(in the rows, 128 means zero)
X: a few groups of rows, each row roughly a mix of its group's hidden directions:
X (69 x 10):
[[ 83 160 110 111 118 149 104 149 118 120]
 [113 130 103 132 145 140 149 183 121 106]
 [164 101 154 109 109 146 105 129 143  99]
 [151 155 152 131  83 134 131 128 150 158]
 [113 142 108 155 169 116 142 156 107 150]
 [151 122 173 148 114 145 141 110 153 155]
 [115 104  94 143 146 119 153 173 124 127]
 [124 130 147 131 146 108 148 159 102 175]
 [100 135  81 148 150 150 109 129 115 108]
 [102 169 156 162 109 144 130 130 146 121]
 [170 158 133 152 147 136 155 110 112 147]
 [159 122 130 152 178 112 147 152 128 125]
 [145 149  88  90 114 105 109 139 112 131]
 [101 116 136 136 100 121  82  92 127 120]
 [126 121  99 142 124 148 173  91 112 141]
 [123 166 109 124  81 110 130 158 131 130]
 [119 143 123 100  85 150 117 151 133 161]
 [ 81 132 113 108 147 159 103 137 112 118]
 [144 140 159  94 110 136 124  83 142 140]
 [149  98 123 133 168 132 141  93 127  97]
 [130 122 161  82 117 114 101 137 158 128]
 [111 142 116 144 147 127 122 178 102 157]
 [151 166 159 153  99 123 133 115 151 138]
 [160 159 142 134 158 126 133 174 126 124]
 [111  95 119 158 147 106 160 144 123  99]
 [166  91 160 123 161 123 143 131 116 128]
 [112  82 115 144 116  95 112 106 133 149]
 [153 141 134 148 155  92 167 129 150 133]
 [148 145 148 141 140  91 162 150 141 156]
 [142  92 165  94 105 141 119 107 118 128]
 [133 125 150 120 117 134 108 184 109 155]
 [153 114 126 116 153 105 155 169 144 150]
 [163 141 141  98 117 145 104 104 135 163]
 [ 98  87 101 103 123 123 152 151 143 129]
 [137 149 128 148 140 116 126 188 128 148]
 [116 135  93 168 143 144 151 147 101 114]
 [143 128 156  97 109 127 123  79 144 147]
 [104 121 107 133 140 128 128 187 126 103]
 [150 123 144 142 167 108 149 163 115 151]
 [126 134  89 158 167 140 116 147 125 102]
 [117 146 166 159  96 148 142 133 154 142]
 [154 106  91  94 115 101 132 145 115 141]
 [126 129 107 148 157 144 105 177 108 124]
 [131  91 155  95 112 142 124  90 114 124]
 [123 105 141 102 110 135 135  70 127 118]
 [126 117  93 175 136 129 155 112 103 140]
 [129 108  87 112 113  96 144 162 114 122]
 [122 114 158  90 110 110  92 125 156 129]
 [169 143 145 152 145 100 132  94 135 114]
 [ 99  99  90 103 143 127 126 153 105 117]
 [145 140 115 136  83  94 152 156 135 133]
 [139 137 156 135 111 118  90  80 128 137]
 [ 88 151  86 141 131 129 134  94 130 120]
 [128 138 129 143 110 145 129  64 113 135]
 [159  97 117  93 157 128 113 105 115 142]
 [138 121 103  75 123 139 102 132 114 154]
 [115  87 118 146 165 113 149 131 117 100]
 [126 149 149 124 104 146 105  74 122 122]
 [132 108 165 108 130 109 159 106 111 161]
 [135 154 117 133 101 117 134 102 175 102]
 [141 142 122 131  99 144  91 164 152 105]
 [172 111 137 139 159 116 146 117 151  99]
 [150 148 161 102 113 138 122  82 137 139]
 [142 155 161 113 138 122  94 165 139 112]
 [127 163 151 142 115 143  88 101 115 108]
 [174 130 113  88 116 117 111 117 123 155]
 [136 149 147 110  91 156 114 128 143 167]
 [134 142 144  90 139 132 129 179 146 112]
 [108  97 108 130 174 120 130 127 108  97]]

one row of each group, then the others: which group is each in?
[124 157 172 159 115 151 129 112 152 135] => (37)
[130 130 156 124 131 108 144 162 108 176] => (18)
[168 149 155 118 128 130 138  87 132 153] => (42)

[ 81 166 112 129 120 138 112 150 120 107] => (37)
[133 171 137 109  93 149 104 126 137 154] => (37)
[107 127  97 166 120 148 140  97 100 121] => (42)
[ 89 117  90 118 126 121 133 166 110 110] => (37)
[100 114 127 151 175 128 130 118 117  91] => (37)
[109 146  86 107 104 111 123 164 114 119] => (37)
